128 stands for zero in the data rows.
Here are some numbered points:
[106 168 141  45 205 121 148  72  61  50 146 169 178 101  93  87 172 115
 150 145 118 169 100 135 108 166  53] 0
[ 57 143 127  96 202 124 184 120  88   6  91 204 169 105  77 109 218 101
 162 122 140 161 137 132 100 189 126] 1
[149 180 143  98 188 145 164  90  89   0 149 189 169 104  92  70 175 114
 148 132 121 167 116 142  98 185  54] 2
[135 186 153  71 182 147 159  93 113 106 143 189 164  93  96 105 167 113
 153 161 112 180  92 138 104 188  77] 3
[113 154 139  92 190 143 146 148  90 127 143 203 154 106  77 114 171 114
 124 149 114 171 110 144  86 188 132] 4
[ 85 146 111 128 186 140 161 125 114  52 102 172 143 113 102 125 182 103
 153 134 125 162 126 148  86 182 115] 5
[138 136 152  96 113 136 137  91 121  93 191 130 131 122 106  76 135 130
 142 143  94 155  99 147  96 168  28] 6
[125 102 160 101  95 149 116  63 148 119 198 128 131 112 114  80 135 129
 143 146  93 154  91 145 117 169  32] 7
[ 95 190 145  95  90 133 113  92 123 149 182 137 140 125 126  94 120 128
 155 169 102 156  92 144 112 149  67] 8
[155 110 125 122 160 136 129 109 129 130 110 181 157 115 119 135 141 130
 156 131 129 159 117 134 126 157 120] 9
[112 148 116 109 166 127 139 160 137  95 102 141 138 117 127 126 147 128
 140 137 137 150 130 129 125 154 157] 10
[ 87 166 134  72 124 106 126 140 133 122 109 163 142 129 124 151 130 126
 146 142 129 164 133 126 122 144 138] 11
[133 120 137 114 110 118 111 110 129 118 127 141 143 123 146 141 124 132
 132 140 126 160 109 123 127 136 119] 12
[130 133 130 135  68 129 122 112 157  78 179 138 127 136 143  95 104 128
 139 143 112 147 133 131 132 128  94] 13
[159 182 133 132 104 128 114 128 127 199 165 141 124 125 141 149  95 130
 128 161 110 145 117 138 131 123 120] 14
[157 101 158 160 157 129 140 108 139 149 132 110 117 138 148 104 108 135
 129 127 120 129 115 125 130 115 101] 15
[225  61 114 167  64 119 131 142 163 154  99 119 118 139 140 134 124 128
 103 117 129 121 135 114 123 112 154] 16
[182  93 146 150  95 135 107 110 147 173 148  99 112 138 158 135  90 138
  92 117 111 118 127 124 127 112  99] 17
[225  63 134 148  74 146  93 135 136 153 157  75 107 137 139 108 108 140
  83 119 116 107 130 129 145  97 107] 18
[163 110 119 160  80 106  74 174 172 168 102 103 109 142 143 157 111 142
  79 118 126 111 143 114 147  93 184] 19
[ 93 131 121 184  72 111 126 164 158 179  60  99 111 155 168 194 101 150
  94 108 143 102 154 109 156  89 214] 20
[223 110 145 119  54 126  93 124 176 207 188  74  83 156 166 115  52 144
  80 126 107  98 113 123 157  70 115] 21
[114  97 128 171 137 111 145 152 168 140  55 108 113 150 178 166 120 141
 104  98 148 116 173 103 147  74 195] 22
[134 110 137 147 122 113 120 152 149 172 104  93 104 145 162 162  82 148
 104 113 135 101 148 128 164  73 174] 23
[152  88 136 140  81 115 121 139 145 169 117  93 106 142 143 144  89 144
 102 114 125  98 145 111 147  70 160] 24
[142  76 128 146  91 122 119 111 158 192  93 116 108 133 143 167 112 152
 102 119 138 114 128 116 155  78 182] 25
[153 100 115 125 108 121 127 148 148 107 113  97 105 139 137 133 123 128
 106  87 141 101 155 110 139  90 187] 26
[185  88 125 146 102 126 117 131 165 134 121  99 119 134 142 138  99 129
 101 101 134 103 150 122 137  77 157] 27
[166  79 122 147 113 137 115 100 138 147 145  93 108 145 154 120  94 141
 101  98 144 102 132 115 147  99 123] 28
Which point above is nearest to each new point? Its number follows each.
[ 84 176 159 101 200 152 173  84  52 114 128 132 130 119 132 114 121 131
 132 120 123 123 140 116 132 123 102] -> 10
[ 98 118 114 135 165 137 144 144 124 130 125 131 117 134 129 143 129 134
 123 121 126 124 118 140 125 142 134] -> 10
[123 157 147 137 124 139 161  76 125  90 158 137 125 109 120  83 125 124
 137 139 118 134  95 129 107 151  41] -> 6
[ 63 190 129 107 167 125 119 149 121 150  82 175 134 127 135 174 146 122
 146 154 129 149 138 131 131 128 178] -> 11
[ 93 142 116 115 189 123 145 128  95 145  77 169 157 106  91 151 176 112
 152 138 131 148 140 140 106 161 162] -> 10
[ 91 159 123 132 163 119 138 125 122  90 105 151 154 120 113 137 165 123
 133 141 138 126 134 131 120 164 167] -> 10
[132 163 132 110 156 139 134 102 107 117 202 135 139 115 103  83 133 122
 150 152 110 134  94 146 108 148  44] -> 6
[ 53 147 120 132 154 125 140 136 146 120 106 135 131 118 125 148 144 124
 158 130 139 127 140 141 107 160 155] -> 10
[143 111 120 188  51 125  87 116 150 216 115  75  92 154 162 152  66 136
  87 112 144  90 138 115 160  86 163] -> 24
[133 154 132  97 117 133 149 111 123 110 155 112 127 126 124 113 117 131
 145 139 119 139 127 131 130 128  91] -> 12
[153 126 142 150  86 115 129  89 120 198 106  97 114 135 161 162  94 139
  98 121 146  89 134 121 162  80 133] -> 24
[ 97 122 118 137 114 116 103 136 138 191 138 102 105 140 143 141  91 145
 118 126 132 104 134 117 160  73 151] -> 23
[ 92 137 128 150 142 131 150 132 123  85 108 137 124 134 126 127 138 132
 148 134 126 132 138 126 131 125 129] -> 10
[191 168 152 134 118 153 112  82 138 114 179 121 127 120 127  85 114 133
 131 140 111 121  97 144 132 120  42] -> 6
[191 129 129 147 107 130 144 118 101 120 138 121 120 131 142 108 122 130
 110 139 129 119 112 139 114 138  89] -> 15
[122 128 146 157 125 126 131 112 100 129 122 139 119 128 125 127 139 123
 122 127 120 112 125 135 113 151 101] -> 12
[119  78 112 137 176 124 145 146 124 106  94 117 137 120 120 133 144 120
 137  96 130 118 133 136 112 134 128] -> 10
[170 143 144 163  72 124 121 122 152 169 160  90 112 132 146 112 101 123
  90 134 120 107 110 121 146  88 107] -> 17
[136  92 115 176 134 133 111 127 117 131 149 159 129 109  86 102 146 117
 135 134 121 123 115 136 113 147  89] -> 9
[136 111 111 158  24 113  97 140 158 187 107  64 109 166 155 162  73 143
 119 105 149  90 146 121 164  75 156] -> 24
[ 99 170 130 119 156 148 139  94  98  88 142 166 165 117 117  96 146 118
 141 159 119 157  98 137 121 159  66] -> 3
[121 118 110 137 139 110 141 153 148 151  75 124 132 136 134 168 119 138
 104 112 150 117 140 109 148 114 206] -> 22
[144 108 131 118  72 123 106 108 132 175 141 104 124 133 144 140 107 134
 101 131 127 102 119 111 152  96 133] -> 24
[106 177 147 124 153 123 173  85  86  78 101 156 148 125 122 117 153 129
 151 139 137 158 113 134 106 154  76] -> 5
[146 176 148 127 154 124 150 110 100  89 102 138 139 126 148 127 139 124
 139 137 135 149 125 124 141 118 101] -> 12
[124 141 137 101 138 131 131 107 117 131 123 141 135 111 122 118 137 126
 135 137 134 140 112 131 123 145 100] -> 12
